These are runs of 7 systems, one row a step. Runs of the same system follow the same rule from any start.
fovos, run 1 (10 x 20):
[[ 24  -1  11  29  -8 -17  -7  45  -6 -14   8 -15  13 -15  13  10 -28 -14
   27  36]
 [ 27  35  14 -13  -6  21  -8   3  30   1 -14  25   6 -29   8  27 -10 -37
   -1  23]
 [ 14  21 -19  -5  35  14  10 -19  27  13 -43 -24  -4 -16   0  31   6  12
   20 -13]
 [-13  22  13   7  10   5 -17  16  -9  -3 -28   7 -30  31  16   5  -6  29
   41 -30]
 [  6  27  -5  -9  -6 -23  -5 -23 -11  -1   4  37  -5  55  -6  -1  -3 -15
  -13 -32]
 [ 23 -27 -13 -19 -11 -14  18 -18 -21  -4  12   0  19  15 -54   0  18  16
    9 -28]
 [-10   5  12 -13 -13  -5 -15  29 -38  -4  26  -4  16   0 -22  -4  30  43
  -10  27]
 [-33  15  -3  -7 -27  22  19   2 -14  -3 -10  -3  21   9  -8 -14  -8 -13
  -45  43]
 [-31 -39 -20 -18  -3  45  21  -9  20  17  -5  -6  -7 -25   9 -16  17  -8
  -15  -5]
 [-27 -21  -4  29  28  -6  -5   4  18  21  27 -22 -16  -2  42 -20 -10  27
   -8  -2]]
voko, run 2:
[[ 16  17  -1  15  -8   8 -34  18   9  37  18 -10  20  17   2   1 -39  37
   -9 -12]
 [ 22 -15  -7  10 -26 -12 -21  10  -9   4   3 -16   9   9 -30 -11 -29  37
   29 -40]
 [ 18 -37 -11 -13 -16  -8  19  10   0 -14  11   5  -5  -5 -23  -3  10  19
   56 -30]
 [ -6  -5  -9 -36   4   7  45  -3   7 -15   1  12  -5  -9 -17  13  44  21
   33   6]
 [-30  10   1 -40   5  33  18 -17  -8   1 -12  20  -5   3 -12   5  50   6
  -25   9]
 [-27   2 -19 -21 -18  20  -9  -6 -15  12   1  10  11   2  -2 -14  21 -31
  -58  13]
 [-16 -16  -3  19 -29   1  -3   6  -7  -1  14 -14  20 -11   3 -28 -28 -26
  -44  33]
 [ -8 -22  20  41   1 -32  -1 -17   8 -18  22 -23  -3 -21  11 -30 -32   2
  -13  14]
 [  7  -8  13  35  33 -48  -5 -23  -4 -30 -12 -23 -21 -12  10  -2  -4  -8
   20  -9]
 [ 14  13  13  11  35 -16  -1   5  -2 -19 -26  12 -27   9  29  26  11 -32
   36  -7]]
fovos, run 3 (10 x 20):
[[  4  30  -7  27  21 -17 -12  27  -2  24  22 -13  14  32  29  12 -24  12
  -16  23]
 [ 12  -4  25  -2 -36  25   6 -26  18 -15 -26  19   2 -10 -24 -11 -39 -22
    5 -14]
 [  3   6 -29 -21  26 -22 -25 -12   3   8   2  -8 -13 -31   4  14  54   7
   -2 -19]
 [ -7  11  -8  26  -6 -15  24  33 -17  -9  -7 -22   9  39   5   0 -34  23
   31  16]
 [  2  11  35 -28 -25  24  -5 -11  12  -8  13  60 -10   2  -3  -2  10 -24
  -10  -4]
 [ 10  -7 -30  -1  42 -16  19 -33  -3  14  -5 -35  17  -2 -20  16  24  11
  -23  -4]
 [-17 -22  26  14 -19  21 -14  43 -31 -12 -12 -11  -9   8   0 -14 -11  28
   32   0]
 [ -9  34  -8 -11 -12  -5 -23  -8   7  14  21  32   3  12  18  -5   2 -32
  -51   9]
 [ 10 -38 -31   0  -4   4  40 -27  19   2 -13 -32  15 -16 -30  -6 -14   5
   11 -16]
 [-17  -1  26   0   4  -4 -32  31  -5  -7  25   6 -25 -24  24  -6  26  36
   23   6]]
tofom, run 4 (10 x 20):
[[ 45  27  16 -13  25  -6 -22 -26  11   2  -9   9   9 -25 -20  35  17 -11
   -6  -2]
 [ 15  12 -14 -10  -7  19 -31  21  20  27   3 -24  17 -46  -6  13  -1  34
    2   6]
 [-14  19 -35   2 -45   8   2  27  16   8  -3 -10  17  -6  13 -13 -39 -14
  -10  24]
 [ -6  -3 -19   0 -22   7  42 -19  26 -11 -27   9  -7  21  -3 -11 -36 -17
   25 -22]
 [ -7 -30  13  10  22   2  33  -8  11  10  26   6 -12  37   7 -10  -7  41
   25 -26]
 [ -4  18  36  19  24 -24 -13  14 -25  -2  32  20  -7  44  22   3   4  11
  -11  15]
 [  8  48  21 -18   9 -13 -31  -6 -21 -20 -25  22 -13   1  -8  22  33  -5
    3  -2]
 [-17   8  -8 -26  -7  22 -18   4 -13  -1 -25 -23   1 -38 -24   3  36  38
    1   3]
 [-37 -19 -14   7 -32  22 -12  13 -16   2 -11 -25   9 -17   1 -33 -12 -10
  -33  20]
 [ -6 -33 -27   7 -13  -3  14 -18  -2  -9 -22   1  -9   8   5 -20 -14 -60
   -4 -26]]
pufuf, run 5 (10 x 20):
[[-16  39   0  -9  -5 -30 -16  11 -21 -22   3  29 -13  13  21   2  25 -37
  -16  22]
 [ 12  14  10 -26  12   3  21 -52  15 -17 -22  12   0 -23 -32  15  26  -5
   -6  -3]
 [ -3 -15  -1  14  36   2 -13  -5  23  21  12 -36  -2 -45  17   2  10  32
   -8   9]
 [ -8   8 -28  17  21 -11 -18   4   4  23   2   4 -12  27  46   0 -10 -41
  -23 -14]
 [ 33  -9 -28  -4  -2 -25  32 -30   5  -8  -9   2  11  22 -32   8 -10 -20
   17 -30]
 [ 26 -22   5   7  -1   5  26  23  27  10  38 -11  22 -21  -4   8 -18  31
   27  22]
 [ -8  29  15   9 -23   5 -34  25  15  14  18  30 -13  19  33 -11 -33   6
    1  -6]
 [ 10  29  10   2 -15  -1  -8 -10 -22 -23 -56  -1  -1  21 -27   9 -21  -5
   20 -17]
 [ -4 -20  -6 -19  -1  45  16  29  -9   8 -20 -22  12 -21 -19  15  22  27
   24  13]
 [-48   5 -10  -8 -12  13 -12  14 -14  22  24   5  -4  25  19 -26  11  27
  -37   6]]
pufuf, run 6 (10 x 20):
[[-54  -8 -11  16   1  -1  22  23  -6  -1  10  -9 -16  21  42 -25  -2   6
   -5  22]
 [ -7 -19  29   0   7  -5  19 -26 -17 -22  -3  37 -22  41  -3  -9  10 -25
    4 -26]
 [ 34 -19  32   2  22 -22  -6   2 -22 -16  21  -6   9 -18 -29  17  29  24
   19   5]
 [ 13  28   8 -12   7   9 -37  26   5  24  29  17  10 -19  20  20  18  -9
  -28  30]
 [ -1  40 -24 -12 -16 -10 -27 -41  14   3 -26   3   2  -9 -13  -5 -10 -16
  -35 -21]
 [  2 -20 -26  14   9   6  28 -14  17  -4 -36 -49   8 -35  -8   1 -18  -7
   10   8]
 [-26 -29 -33   1   5   8  21  25  21  19  23   1 -19   8  43 -14   3   1
   22 -11]
 [ -2  11  13  15   6 -33  22 -15  -9 -13  17  25  -7  63   3  -9 -17   7
    7 -14]
 [ 48 -21  51   5   8  16   0   3  -7  -6   4  13  14  -2 -29  22  -6   2
   24  -2]
 [ 12  21  -2 -12 -17   3 -54  43  -9  16  18   1   8 -23   1  10  13  27
    4   5]]
kulov, run 7, 10 rows:
[[  2 -11  15 -10  23  -5 -12  18 -30 -18  -2  -4  -6 -32   3  18  55 -18
    2  28]
 [-10   2  58 -10  15  40   6   6   2 -10  -4  24  -9 -17   8  12  23   1
   -1  32]
 [-13 -12  25   5  23  39  15 -30  42  13  -9   3 -11 -26  23  -2  -9 -11
  -20   8]
 [ 10 -39  13  30  12  19  23 -23  20   2 -22 -16  -5   3   4  -8 -42 -16
   16 -22]
 [  6 -24 -13  28 -14 -16  15  22  20   0  20  -3  -7  13  24 -16 -45  -3
   36 -11]
 [ 19  22 -23  23  10 -56  14  11   8  -5  26 -17  11  15  12   8 -23  11
   17  16]
 [ 15  43   4  -4  11 -45 -21  -6  -2  -9  11   7  -6  11  -9  13  10  44
   22 -15]
 [ 11  48 -15 -24   6  12 -42  10   2  28 -12   8   0   4   0  26  17  22
   -2 -19]
 [  6  29  -9 -29 -21  33  -5 -13  -8  18 -23  21  19  28 -27  11   0 -11
  -30 -11]
 [-15 -26 -27 -24 -37  19   1 -18  -6  13   7   4  15  -1 -30 -28   8  -7
  -35 -23]]
tofom, run 8, 10 rows:
[[-10 -41   0  15  -9 -28  17 -19  -9  -8  35   7  -6  31  -8 -36 -11   7
   -1 -29]
 [  9  -1  16  30  44 -54  -3 -21 -12 -16  19  -3 -15  18  16   2   8  -5
    0  -4]
 [  9  21  31  -6  34 -12 -23  -2   8 -13   6  13 -20 -35  19  23  37   1
   10  16]
 [ -8  29  -8 -25   9  32 -10  10   7  17 -13  -7  14 -33   4  23  30   4
  -26  35]
 [ -1  -4  -7  -7 -33  52  -9  16  -2  15 -36 -11  20 -14 -13   0 -23 -21
  -14   8]
 [  4 -35 -40  -8 -40  11  12   3   2  14   1   2  10  17 -17 -21 -23 -15
    7 -37]
 [ 12 -31 -11  27   2 -42  33  -6  -6 -11  26 -13   7  31  -9 -15 -25   6
   21 -13]
 [  8   8  35  19  22 -46   2 -23  16 -21  37  21 -17   4  13  -5  -4  10
    7   1]
 [ -1  46  13  -2  48 -12 -17 -12  15   7  -1   4 -15  -8  25  27  25  18
   -6  10]
 [ -9  30  15 -15   0  43 -22  33  -1   8 -28  -1  -2 -25  14  22  14   9
    6  27]]
rigol, run 9, 10 rows:
[[ 15  10   2  23  44 -19  -8 -39  -1  -7 -40 -35  -3 -12  -5  15  -4  -9
   -7 -10]
 [ 12  -4 -53 -12 -17 -41  -7  20 -10 -12   1 -14  -2 -13  -9   1  18  -1
   35 -19]
 [ -1  11  19   6 -15  -6  17  31 -15 -12  16  32  -3  55   8   1 -18   5
   29   6]
 [  0  11  43  -8   7  19  -2 -44  16   0  -7  20  -9   7 -24  -4  -3  38
   -5 -25]
 [  0 -11 -28 -11 -11  34 -36  16  10  39  -6 -23   8 -27  -3  -3   0  22
   -8 -24]
 [-19   2 -17  -5 -32  27  19  27 -20  -3 -25  -2  16  12   1  -4 -12 -42
  -18  33]
 [-14  22  13  -7  29 -18  25 -29 -15 -14   9   0   9   9 -11   7  32  10
  -36  36]
 [ 14 -35  19  19  32 -18 -26  11 -19  -4  10 -31  -8 -31   1   4  23  21
   19  -4]
 [ -1 -21  -1  -2 -28 -10 -27  17 -15 -16   2  30 -24   0  16 -18   2 -49
   14 -25]
 [ 20  25   8 -21  14  12  21 -10  32  16  21  49   1  25  12  25   6 -17
   -1   2]]
zoti, run 10 (10 x 20):
[[  2   0  28  14  -7 -29   5 -42  18 -39  -5  14 -15 -24  -2 -18 -16 -29
   -4   3]
 [ 25  30  -1  10  37 -44 -24 -25  17   7  14   2 -11   5  10  15   2  17
    4 -24]
 [ 27  29   1  19  22   2 -14  20 -13   0 -42 -13   4  11  14  35 -16 -30
   17   9]
 [  2  33  -8 -20 -27  31   6   3  10  16 -16  35   4  43  -3   7 -23  -7
    2 -18]
 [ -5 -21 -46   0  -6   7  38   7   3  18  -7 -32  15  23 -15  -4 -16  27
   20 -17]
 [-21 -24  21  -3 -25   4  13  22 -32 -34 -11   1 -12   6 -17 -19   8  23
   39  -1]
 [-41  15  -8 -12   2 -30  17  -4 -16 -16  28   9  -7  16   7 -17  36  18
  -23  26]
 [ 14 -12  18 -10  39   2  28 -23  -3 -11   1  -6   9 -26 -15  24  41  -9
  -11  29]
 [  9   7  40 -10  21  34 -43   8  -4  27  13  17  -2 -10   7  16  23  18
  -20  -1]
 [ -8 -12 -28   5  -5  27 -24   9  -4  31 -10 -18  13 -13  16  -6  -4 -38
  -45   6]]
zoti, run 11:
[[ 49  17 -20 -16 -24  -9 -16  18  10   7   2   0  23 -19 -30  23 -11   9
   29 -11]
 [-24  33  -3  10 -23  16   1  26  18  -2 -22 -16  -2  -7  17  -6 -38  32
   20  23]
 [-41  -5 -16  -6   1   6  35 -32  16 -16 -34   4 -31  12  12 -19   3  -9
   13 -22]
 [ 12 -29  -9  -4  30 -24  19   8 -10  -1  28  11 -15  23   7  10  35   7
   37 -26]
 [  6   1  34  18  15  -2   7  37 -36  -6  18   4  16  29   8  14   0  -4
   -6  45]
 [ -9  16  19 -15  -7  22   9 -36  -9   5  -7  12  21  19 -31  -4   0   0
  -54  13]
 [ 14 -12 -28 -21   2  10 -21 -13  -2  21  -7 -27  13 -31 -36   5  26  29
   -8 -26]
 [-11  -2  -3  -7 -26  16 -34  48  -5  -7  -7  -8  -9 -46  17  -4   9  -1
   22  16]
 [-33   4  -7  -3 -16   4  22  -9  39  -3  17  23 -16 -14  37 -22  -9 -23
  -16  19]
 [ 19 -42  10  22  38 -13  23 -38  28   4  19  -5  -9  -7   7  -3  -7  -4
    8 -24]]
voko, run 12, 10 rows:
[[  3  16  31  17  31  -6  -6   4  28   9  30  26 -18   2  49  10  -5 -10
   -3  17]
 [ 21  56  -2  12  20 -16 -28 -17   5   8 -28 -18  11   2  -6  24 -20  10
  -13   1]
 [ 20 -16  18  15   0  29 -43  25 -13  22 -14   5  -8  16  11   6 -21  -8
   17 -37]
 [ 23  15 -42  -7 -21 -22   0  30  25  15  25   2   9   0   5   8 -16  17
   35 -11]
 [  8  -7  16  -6  -2  32  32  -3   5   1 -19 -11  11  12 -33   8 -15  49
   33  -6]
 [ -9 -20 -10 -30   6   0  -7 -10  -8  13  28  21 -14  11 -11  -8  48  30
    3 -39]
 [ -5   8 -33 -34 -32   2  20   8 -30 -17 -19   0  19   1 -37   5  28 -17
   -3  16]
 [-26 -31  27 -14 -22  42  21   0  10  -2  18  27  -2 -13   4 -21   6 -14
  -20  22]
 [-18   6 -23   0   5 -28   2 -30  11   1  22 -22  11 -30  -3 -15  13   6
  -48  22]
 [-24 -21  23  30   6   0 -13  -4 -39 -24 -34 -30  -7  -3   1 -19  -8 -20
  -17  12]]
kulov, run 13, 10 rows:
[[ 20 -36  40  -4   8  37   6 -20   5  -2 -19  14  -9  -4 -22   7  -1  -1
   24 -33]
 [-15 -21 -10  13 -18  37   7  29  27  29  14  -6   4  -2  31 -15 -39   0
    0   8]
 [  1   4 -11  31   3 -40  34 -26   3 -21  -4 -19  10  19  -1 -10 -36 -22
  -11  16]
 [ 13 -17  -7   3   2 -45 -10   0   3 -16  24   1 -20 -13  -2  -8  13  24
   44 -35]
 [ 12  35  -7   5  15   3 -23  49 -10  19  -3 -15  10   8  18  32   3  23
   18  22]
 [ -5  58  19 -19  -5  -3   4 -29   9  -7  -4  41  -1  29  -7   9   1   0
  -22   7]
 [ 13 -15 -24 -23   4  17 -18 -34  20  31   2  -3   5 -23 -22   0  18   9
  -19 -41]
 [ -6 -19  -1   7 -27  36 -10  25 -36  10 -30 -20  17  22 -21  -9 -25   0
   -4  -8]
 [-31  -2 -25  -7 -40 -19  11   6  -4 -19  16  19  -5   4  13 -31  -2 -38
  -17  17]
 [ 17 -28 -13   1  24 -34  18  -9 -17 -16  12 -26  12 -29 -21  10  37  -6
    1  17]]
rigol, run 14, 10 rows:
[[ -9 -42  -2  -2 -37  17  -7  28 -42 -16 -17  -4   1   5 -20 -19   3 -16
   15 -13]
 [ -3  17  14 -24  -3   7  -6  -5 -22   9  25  43   8  39  -7   3  26 -15
  -40   5]
 [ 30 -13  41  -5  25  31  -2   0   9   8   8  -3  15 -38 -15  26  16  16
    0  21]
 [-25 -20  -5   0 -32  -1 -27  12   7 -10  15  -3 -12 -52  18 -32   4 -17
  -14  12]
 [ -9  18  -1  14  33   0   4   6   5   9  -4  13 -13  21  49  15   1 -49
  -19  19]
 [ 18 -15  -5  -3  27 -20  45 -36  28 -20  -5  -7  -4 -28 -10  13  13  -8
   23   2]
 [ -1 -24 -25  20  -7 -40  -5  13  11   8  47 -13  -4   3  17 -24 -17  21
   14 -17]
 [ 20  12  18  27  -5  -2  -7  -8  -1  -3 -23  11  -2  40   5   1 -51 -28
    8 -21]
 [ 17  43 -23 -30 -12 -10   1 -34  25   3 -12   8  10  -9 -33  14   3  23
    1 -20]
 [-10  11 -15   5 -17  15  -2  47  -2  15   0 -27  15   1   2   2 -19  50
   25  18]]

Which system made each of these runs?
run 15, 2 rows:
[[ 44 -12 -18  11  17 -18  27 -26  30  13  12 -20  24  -5 -23  14 -25   6
    9 -11]
 [ -8   7   3  14 -23 -11 -14  15  -7  -1   4 -12  -3  23  -9 -18 -31  58
   30 -24]]
 | kulov
run 16:
[[  2 -15 -10   0 -44 -33 -31  19 -25 -28  13   0  -1 -26 -12 -25   3 -20
    4  -1]
 [  0 -20   6   6 -11   2  36  -9  31 -30 -14  -6  -8 -44   3  -7 -18 -19
   31  19]]
 | voko
run 17, 2 rows:
[[  8  -7 -11   9  28 -39  38  -8 -21  -5  29   2  13  43  -2   8  15 -14
  -13  14]
 [ 41 -24  29  -7  -1   3   4 -19  25   8  45  34  12 -16 -15   5  -2 -13
   -7  -6]]
 | pufuf
run 18, 2 rows:
[[ 20 -11  25 -13 -24  21 -15 -29  23  -5  -4  31  -2 -33 -16  -7 -11 -35
  -11 -17]
 [ 17 -13 -54   1  24  -5   3  -4  14  41   9 -32  17   5  -2  11   2  15
   -6 -26]]
 | tofom
run 19 (2 x 20):
[[-21  21 -25   5  44 -20   3 -13  -2   4 -11 -20  -9  -7  30  11  31 -18
  -26  21]
 [ 38 -10  27 -18  16  32   1  -3  10   7  -7  34  -1  -9  -3  32  18 -37
   11  -7]]
 | zoti
run 20, 2 rows:
[[ -1   6 -11  -6  18   9  24 -13 -24  13 -14  14   7  67  -9  13   6 -16
  -17 -16]
 [ 28 -47   9  -2  -8   6  10 -12 -10   8  28  -8  28  -4 -47  -7   0  20
   -5 -14]]
 | pufuf
run 21:
[[ -6  25   4 -15  21   5 -34 -24  -5  13 -17 -14  -7 -12 -17   9  27  50
  -12 -22]
 [ -9 -25 -21 -11 -20  34 -14  49 -25   7 -25 -16  -1 -12   2   2  14  -5
   26  -5]]
 | rigol
run 22 (2 x 20):
[[ 36   0 -17  -2  30   4  41  -9  36  11  -9  -1   6   2   3  35  -8 -11
   34  -6]
 [ 18  15  50   6  28   9 -19   3   0  -3 -10  11 -15   5  -1  23   4  38
   34 -15]]
 | fovos
run 23:
[[ -8  21 -19 -26  26 -13  -2 -11  14  10  18  30 -18   2  28  14  45 -24
  -14  -3]
 [ 18   4  19   2  26  28  14  16 -15  -1 -33 -25  18 -11 -14  36  10   5
   13  32]]
 | tofom
run 24:
[[ -1  13 -17 -15   4  40   6 -25  16  26 -39 -20  14  -1 -23  10  -9  24
  -13 -17]
 [-43   7  -7  -6  -6   7 -26  -1  -8   2 -18  -7 -30   6   9 -22  11  45
   12 -35]]
 | fovos
run 25:
[[ 12   8 -51 -11 -19 -15 -11  -4  -4  28  14 -18  28  15 -29  -4  -8  26
  -18 -23]
 [  1 -15  -5  19 -29  17  27   8  11   4   3 -15  29   2  -5 -14 -49 -20
  -19  31]]
 | pufuf
run 26, 2 rows:
[[ -9  -6 -11   6   9  -9  45  27  18 -21  -2 -10 -11 -14  26   7   1  -1
   47  30]
 [-22  -1  48   7  24  12  27 -15   5 -10  10  32 -23  36  21  -5   1  10
    4   4]]
 | zoti
run 27:
[[  9 -27  30   8 -11 -23  27  -1   9 -35  27  28 -17   0   3 -13  -7 -11
   37   1]
 [  8   7  16  11  12  -9 -23 -25  34  22  31  26 -16  12  20 -10 -20  14
   -9 -36]]
 | rigol
run 28:
[[  3 -13  14  21 -36   3 -28   9  17   5  26  -9   9 -31   2 -28 -44  13
  -11   6]
 [  5 -26 -13  26   6 -32  -3 -16  13 -12  -2 -43  -6 -34  -7 -17 -19  25
   23 -19]]
 | voko
run 29:
[[-15 -15  -3 -10 -22 -21  40  -7  15 -20  42  30  -3   0   7 -21   6 -20
   -5  20]
 [ 12 -38  20   7  33  -3  38 -11   8  -7  29  -7   9 -25  -1   8  20  -7
   -5  33]]
 | fovos
